rotation ticks, each row followed by its count of ticks
The counts run from 0 to 247.
[  7 -11  -6   7 -18  -2 -16  16   5  26   5   2 -43  20 -12  -7  27   3
   2  12  11   4  -4   2  21   1  -8  -4   0 -17 -29  -5  11 -10  10  -9
  -8  -8  23   3  -8  11  33 -26 -20   4  -9 -15 -15  -3]	24
[ 19 -13  13 -37  -8 -24   8  12   9  23 -12 -18 -13  17   7 -17  29  24
  -7   7   7  19 -10 -18  20  -2  -8 -16  -3 -17 -20 -13   7 -10   9  -9
 -12  -8  23   0   1  13  13 -15 -15  14  16  -7   0   7]	225
[ 15 -10   8 -27 -17 -26   6  12  -8  18  -4 -14 -20  23   4 -12  28  16
  -2  17  17  16 -16  -3  27   5 -10 -10 -13 -12 -16 -18  11 -15   6 -15
  -8   4  34   0   3  15  13 -16 -26   4  -2  -7  -8  10]	35
[  3 -15   9  -7  -9  -9  -9  11  19  41   1 -17 -23   7 -10   1  39  -6
   1  13   2  11  -4  -6  15  11 -13 -10  11 -32 -29  12  11 -14   0  -9
  -8  -9  10 -13   1  15  15 -23 -21   3   8 -15  -7   6]	60
[  5   4  14  -7 -20 -20   2  23   1  21   5  -4 -24  11   3  -8  34  22
 -22  16  13   8 -19 -20  22   3  -9  -2  -2 -17 -20 -10  16  -9   9  -2
  -2 -20  20   2  -1  16  21 -30 -18   1   7 -12   2  -6]	184
[  3 -24 -13  -2 -11  -6 -10   6  -6  30   9 -10 -33  10  -8 -20  21  -9
  16  15   2  25   7  21  19   4 -13 -20   2 -28 -22   2  28 -14   4 -11
  -5   2   4 -12  -3  11  26  -7 -21   7   0  -9  -3  12]	55
[ 18 -10  14 -25  -6 -28  11  12  18  23  -8 -15 -15  17   2 -14  34  20
  -4  11   0  17 -10 -20  18   5 -13  -8   2 -20 -24 -10  10 -12   7   2
 -15  -8   9   1   6  17  19 -14 -14  16  22 -13   1  -1]	223
[  4   0   6  -7 -14   0  -4   1  -3  24  13  -7 -28  16  -4 -23  25  24
  -7   4  14  10 -26 -14  28 -10 -13 -14   1 -15 -30  -4  18   2  17  -6
   2 -24  14 -13 -21  17  18 -22 -20   3   7 -11   3   3]	8
[ -3 -26 -11  -7 -11   1  -3   8 -13  29  12  -8 -21   9   5 -35  13  -4
   0   7  12  23   4   5  25  -8 -12 -16  -6 -25 -14  -7  32  -1  12 -17
  -5 -17  10 -12 -14   3  18 -27 -12   7  10  -6  11  17]	161
[ -2 -14 -10   6 -21  -2 -18  14  -2  21  12   0 -41   8  -1 -15  18  -8
  -9   4   4  17  -1   3  25   4  -4 -13   9 -23 -33   8  26 -16   0 -12
   6 -17  13   0 -12   9  19 -25 -24  -5 -11  -9  -7   0]	94
[ 12   1   7   0 -21 -26   8   8   2  20  10  -8 -22  25  -5 -17  33  13
  -2  24   5  19 -26 -13  25  13 -19  -1   4 -15 -21 -16  26 -10  10   6
   4 -15   1  -4   1  14  16 -13 -22   9   6 -12   4  -5]	113
[ 10 -21  -6  -9 -20 -35  -5  25  -6  12  -7   5 -24  13   5 -10  22   6
  -5  13   3  14   2  13  18  -4  -7 -20   0 -27 -23  -8  22 -26   7  -4
 -18  -8  18  -3  14   4  27   5 -19   9   6  -6  -2  14]	68
[ 14 -20   5 -17 -21 -32   7   7  15  27  -2   0 -26  19  -8  -8  38   0
 -19  12   4  -8  -7   5  16  -1 -10  -4   9 -11 -26  -9   6 -14   2 -10
 -13  -9  21  -6   6   4  22 -23 -19  -2  -1 -14   6  16]	102
[  1 -10  10  -6 -15  -8  -5  18  -3  20   4 -10 -11  17  11 -15  21   8
  -9   9  17  20 -20 -24  33   0 -12  -8  -3 -29 -24  -3  22 -10  13 -14
  -7 -29  21  -4  -7   8   1 -24 -24   5  10  -7  -6  10]	77
[ 11 -12  -7  -1 -15 -10  -3  13 -14  15   5  -6 -22  30   4 -25  16   8
  15  20  17  28 -13  -3  32   3 -14  -6 -12 -22 -18 -20  26 -10  17  -9
  -8  -7  17   5  -5  11  20 -11 -22  16   1  -8 -10   2]	39
[  8 -10  -6  -5 -17 -19 -10  14  -5  11   5   2 -28  13   6 -27  13  16
  -9  -1   0  25 -15 -12  30 -10  -9 -24   8 -24 -34  -3  29 -13  13  -1
  -1 -32   7  -6 -13   5  13   1 -22  11   8  -3   3   7]	81
[  8 -23 -16 -21 -13  -7 -14   4 -11  30  -1 -11 -32  14  -6 -23  14   3
   8   0   8  22   2  14  21  -6  -7 -34  -2 -16 -22  -4  18  -8   8 -19
  -2  -2  24 -11 -11   7  20  -4 -22   7  -3  -2  -3  15]	52
[ 15 -20 -13  -8  -9 -12  -5  -3  17  24   5  -4 -45  13 -11 -30  25   4
   0   0 -10  15   7   5  13  -4  -8 -13  15 -15 -33  -3  19  -7   3   1
  -3  -7  -4   0 -12  12  37 -16 -12  13   4 -14   5  -4]	205
[  8 -15  -4 -14 -17  -9  -8  23  -6  29  -1  -8 -33  13  -3  -8  25   6
  -1  16  17  14   4   7  18   7  -5 -11  -9 -17 -13 -11  11 -12   4 -16
  -6   7  34   7  -1  16  31 -30 -19   3  -8 -11 -12   0]	214
[  5  -8 -11  -4 -15   7 -13   4  -2  30  12  -7 -40  15  -9 -27  19  12
   0   2   9  18  -7  -6  24  -4  -8 -16   1 -11 -24  -8  20   4  13  -8
   7 -15  15  -3 -24  13  26 -29 -16   7  -4  -9  -2  -7]	201
[  8 -11  -8   2 -16 -10 -10  28  -5  24   1  -2 -35  15  -3  -9  23   6
   5  20  14  18   6   5  18   8  -8  -6  -9 -23 -16 -14  18 -15  10  -7
  -9   1  23  10   2  12  36 -24 -16  11  -2 -11 -14  -8]	216
[  4 -14   9 -14  -1   0  -2  -2  11  38   8 -22 -21   8  -6 -18  31   8
   4   6   3  20  -8 -14  19   1 -18 -16   7 -27 -27   8  20   0  10  -5
  -4 -16   0 -19 -13  19  14 -22 -15   9  20 -13   6   6]	237
[  5 -14   8 -19  -3   2  -6   0  14  39   3 -21 -22   7  -6 -18  30   9
  -1   1   4  19  -8 -17  19  -3 -12 -18   8 -24 -29  10  13   0   9  -8
  -5 -18   7 -17 -14  18  14 -23 -15   7  19 -13   1   7]	238
[ 11 -16   0 -13 -15 -19 -19  27  12  30 -11  -2 -28  12  -2   1  27   7
 -11   0   6   8  -2  -8  17  -2  -4 -20   8 -24 -31   2   5 -19   7 -12
 -11 -17  33  -1   3   5  17 -13 -21   7   4  -7 -13   8]	64
[  0 -23   3 -21 -13 -11   7 -11  -2  30  12 -13 -18  10  -3 -26  28  -6
  -9   8   8   7  -9   9  24  -6 -14 -14   3 -14 -22   1  21  -5   2 -19
  -3 -10  10 -23  -9   9   8 -23 -22  -7   4 -10  16  27]	88
[ 19 -20  -3 -24 -15 -19   4  -2  11  22  -1  -9 -21  31  -1 -34  21   8
  -8  -1   6  14 -14 -18  27  -4 -12  -9   6  -8 -24 -19  12   0  13 -12
  -3 -22  16  -2 -13  -1   8 -18 -16  14   6  -5   6  10]	118
[ 13 -10   4 -22 -17 -20   1  13 -13  18  -2 -12 -21  25   4 -15  24  15
   2  18  20  19 -16  -2  29   5 -11 -10 -16 -13 -13 -19  13 -13  11 -15
 -10   2  33   3   0  13  14 -15 -25   6  -2  -6  -9   8]	36
[  6 -20   1  -7 -17 -36   7  18  -9  14   0   0 -17  13   6 -12  28   4
   0  23   3  17  -2  14  20  -1 -13 -12  -3 -30 -18  -9  27 -25   5  -4
 -19  -5   8  -8  17   9  24   2 -20   6  12  -9   4  18]	70
[  6 -21   2 -21 -13 -23   9 -11  -4  23  12  -9 -20  11  -4 -29  29   2
  -6   8   0  10 -12  10  22  -8 -15 -21   7 -17 -26   0  27  -7   5  -9
  -2 -11   0 -25  -8  11  13  -8 -19  -3   9 -11  20  25]	86
[ 19 -13  13 -33 -14 -34  12   7   5  16  -7 -16 -20  19   3 -11  35  15
  -8  14   7  13 -13  -3  22   7  -8  -8  -4 -13 -23 -11   8 -20  -2 -10
 -12   6  23   1   9  17  14 -13 -24   2   3 -10  -4   9]	33
[ 20 -15  11 -25 -11 -38  10   7  16  12  -6 -12 -26  18   2 -13  36  10
  -7  12  -4  12  -6  -2  18   8  -9  -5   5 -17 -31  -6   9 -24  -4  -3
 -15   2   9   4  10  17  21 -10 -22   6   7 -15  -2   5]	31
[  3 -12   4  -5  -3  -2   2   0   0  32  12 -20 -19   8  -4 -25  29   6
  13  16   3  28  -8  -6  23   3 -20 -14   1 -30 -20   4  31  -4  11  -1
  -3 -10  -9 -17  -9  22  19 -16 -14  12  21 -14   7   3]	235
[  1 -22  -4  -9 -12 -17  -4  10  -9  25   6  -3 -33  -3  -5 -12  28   1
   1  16   1  13  10  26  12  -5  -8 -22   1 -27 -23   6  25 -19   0  -7
 -12   5   7 -14   4  16  36  -8 -18  -1   7 -13   4  14]	247
